Rows are one point carried round by a steady rotation, each followed by how many ticks it has turned.
The counts run from 0 to 655.
[147  96  49 149  95 105  88 125 135 124 127 164  98 116 101 117 153 118
 123 101 165 113 182 104 159 115 108 123 127 152 123 142 122 144 115 118]
124
[127  86  77 132  81 143 120 151 149 112 110 126 108 134 136 112  99 136
 129  81 154 139 198 120 153 110 112 130  92 136 150 104 171 105 109 133]
249
[139  79  84 167  77 109 138 128 136 138 141 135  67 114 100 129 113 193
 151 105 142 126 169 126 150 151 132 134 104 116 113 125 122 108 120 137]
114
[154 119  92 163 106 120 113 145 129 147 103 153  76 121 106 149 122 130
 138 129 109 141 183 117 175 109 141 153  86 116 121 166 181 155 116 162]
270
[143  66 113 161 132 101 143 101 115 124 147 174  83 107  95 138 109 146
 121  87 147 151 147 138 179 118 126 138 130 137 158 167 170 113 150 124]
307
[164  91  87 170 113 103 153  84 112 143 158 179  93 119  80 114 115 135
 117  93 145 147 149 150 177 115 133 139 137 144 145 161 138 127 132 126]
306
[157  69  78 149 140 122 111 140 127 122 130 167  61 109 100 130 155 169
 119 125 136 143 161 115 175  98 129 119 107 115 140 134 139 130 127 113]
401
[136  96  81  98 108 121 133 143 140 122 107 169 104  99 120 116 127  99
 125 101 121 142 180 126 155  79 169 164  94 155 114 153 149 141 111 152]
90
[135  82  42 101  78 107 124 116 158 114 134 158  77 102 100 143 123 152
 128 104 137 138 183 110 137 139 109 139  92 143 143 151 155 106 112 108]
119
[133  86 112 121  87 144 163 149  95 151 134 149 123 127  99 132 117 163
 127  80 162 158 154 153 120 104 151 138  90 163 121 113 154 139 116 173]
374
[140  80  80 145  77 109  99 124 117 153  80 139 105 118 116 135 104 119
 168  63 142 153 165 121 157 127 113 115 128 151 150 133 147 149 128 156]
442
[121 127  46 178 117 147 136 136 125 145 158 147 109 119  99  99 140 173
 121  71 179 137 164 159 143 130 123 142 121 125 122 119 142 137 115 139]
609
[132  92 114 132 107 114 153 131 112 152 104 136 109  70  87 143 105 198
 136  62 131 142 182 140 124 145 115 121 113 137 120 146 181 121 111 146]
564
[127 110  65 149  78 113 113 113 100 124  79 159 131 118  73 123 119 109
 133  77 136 177 146 127 133 106 132 116 128 167 149 146 142 167 139 149]
171
[114  76  81 138  85 124 112 142 126 109 131 121 100 101  88 124 129 144
 141  50 160 145 150 107 135 139 101 108 117 147 177 104 160 113 145 133]
615
[141  67  93 155 152 120 143 163 138 110 158 143  53 109  98 114 134 138
 132 110 112 154 160 122 161 103 134 149 120 150 134 148 172 162 157 149]
224
[143  65 111 163  90 131  99 133 120 127 160 148  68 137 117 113 137  82
 139  86 150 125 152 117 174 102 157 144 121 143 138 145 163 151 120 154]
219
[117 108  99 195 103 120 124 180 116 122 141 131 105 107  95 101 120 169
 143  71 162 106 164 129 154 126 118 123 125 141 146 128 178 114 130 150]
337
[143 146  66 149 140 116 151 161 141 129 129 144 101  87 103  91 100 169
 122  78 130 129 191 141 139 123 123 129 137 122 126 134 193 133 110 137]
65
[136  93  71 171  98 128 147 100 127 143 127 163  89 115 103 144 137  90
 123 103 140 174 149 151 136  87 162 151 111 151 121 152 136 166 153 143]
588
[153  68  60 124 100 158 148 121 129 162 143 168 106 110 110 162 179 118
 132  98 151 152 139 142 145 118 131 149  81 138 128 121 139 162 117 130]
407
[152  85  77 132  65 129 138 119 146 134 155 141  76 119  87 156 126 164
 130 100 155 134 170 118 140 153 124 137  88 134 134 145 147  95 122 130]
118
[120  95  96 136 122 119 148 162 131 132  94 172 106 135 100 138 108 138
 157 103 121 143 157 152 203 114 128 164  94 137 150 157 178 113 136 139]
451
[170  71 104 137  87 150 165 120 131 162 147 151 103 105 134 135 110 136
  96  83 162 152 189 153 119 101 172 134 104 140 129 103 140 120 123 154]
104
[129 100 103 160 112 152 124 135 161 139 158 122  93 101 125 111 106 111
 126  89 127 141 211 113 131 125 116 130 101 165 150 137 180 124 123 138]
426
[140 107 104 144  89 108  71  96  90 153 117 142 112 103  82 124 106 155
 124  71 172 123 179 126 146 103 120 118 119 166 119 151 145 138 110 136]
572
[125  64  82 140 121 109 136 104 118 138 135 179  79 109 137 160 123 123
 117  79 158 176 141 135 147 110 122 130 116 156 167 151 173 120 152 144]
311
[139  64 104 139  98 111 151 157 134 143 158 134  95 121 128 130  95 147
 130  72 173 117 170 127 141 157 117 119 127 155 153 102 149 114 120 162]
518
[130  83  75 147 123 137  96 132 130 117 132 151  62 108  93 102 160 121
 135  98 133 149 147 132 183  76 165 149  89 139 119 141 140 165 122 143]
494
[121  93 107 207 110 133 144 165 133 164 132 130  88 105 116 142 126 125
 167 100 123 129 166 136 147 130 129 152 100 129 105 138 156 165 131 165]
143
[114  84  72 141 118 131 155 179 169 138 112 152  97  87 125 154 145 148
 150  95 138 125 172 141 154 121 135 169  92 140 157 135 141  98 166 131]
325
[130  88  86 120  74 121 146 145 113 135 120 147 141 104 121  95 121 137
 124  87 158 149 178 149 103  90 160 126 103 159 100 110 125 141 108 162]
377
[149 124  65 138  96 130 138 118 135 171 128 140 123  96 141 104 104 123
 144  65 149 121 212 164 139 127 115 138 112 150 132 131 138 138 108 142]
154
[130  92  52 133  92 128 116 154 139 113 108 139 128 126 129  94 110 126
 127  88 169 133 204 111 138 107 105 100 114 144 145 104 157 139 115 138]
250
[147 124  64 130 103 127  99 112 115 142 105 136  92 112  88 100 121 147
 140  88 139 162 152 146 162 105 139 130 118 118 107 134 150 189 101 158]
78
[116  99 127 172 108 149 117 126 104 168 152 124 115  95 108 134 128 141
 110  81 158 140 185 123 112 104 149 125  92 196 116 138 158 151 131 157]
12
[134  85 103 137 151 103 162 169 122 125 138 174  93 117 119 106 109 174
 103 114 130 152 176 133 142  77 142 140  96 177 113 137 158 122 136 154]
98
[172  83  80 129  91  97 142 134 116 135  77 175 126  95  88 159 138 100
 111  92 139 153 167 120 129 137 134 121 123 110 153 136 173 151 120 152]
264
[157 124  64 107 121 146 112 148 136 148 114 152 105 121 114 123 122 120
 123 103 131 144 178 156 168  91 157 170 113 161 115 151 156 168 102 172]
364
[158 113  85 147 103 116 140 134 120 148 116 146  87 113  76 133  97 145
 152  88 129 156 136 141 168 141 128 151 136  90 130 160 181 179 119 169]
353
[134 110  58 144 110 129 127 169 168 144 143 122  95 125 124 134 106 138
 162 106 127 122 201 138 150 118 134 170 108 164  85 127 134 162 123 163]
237
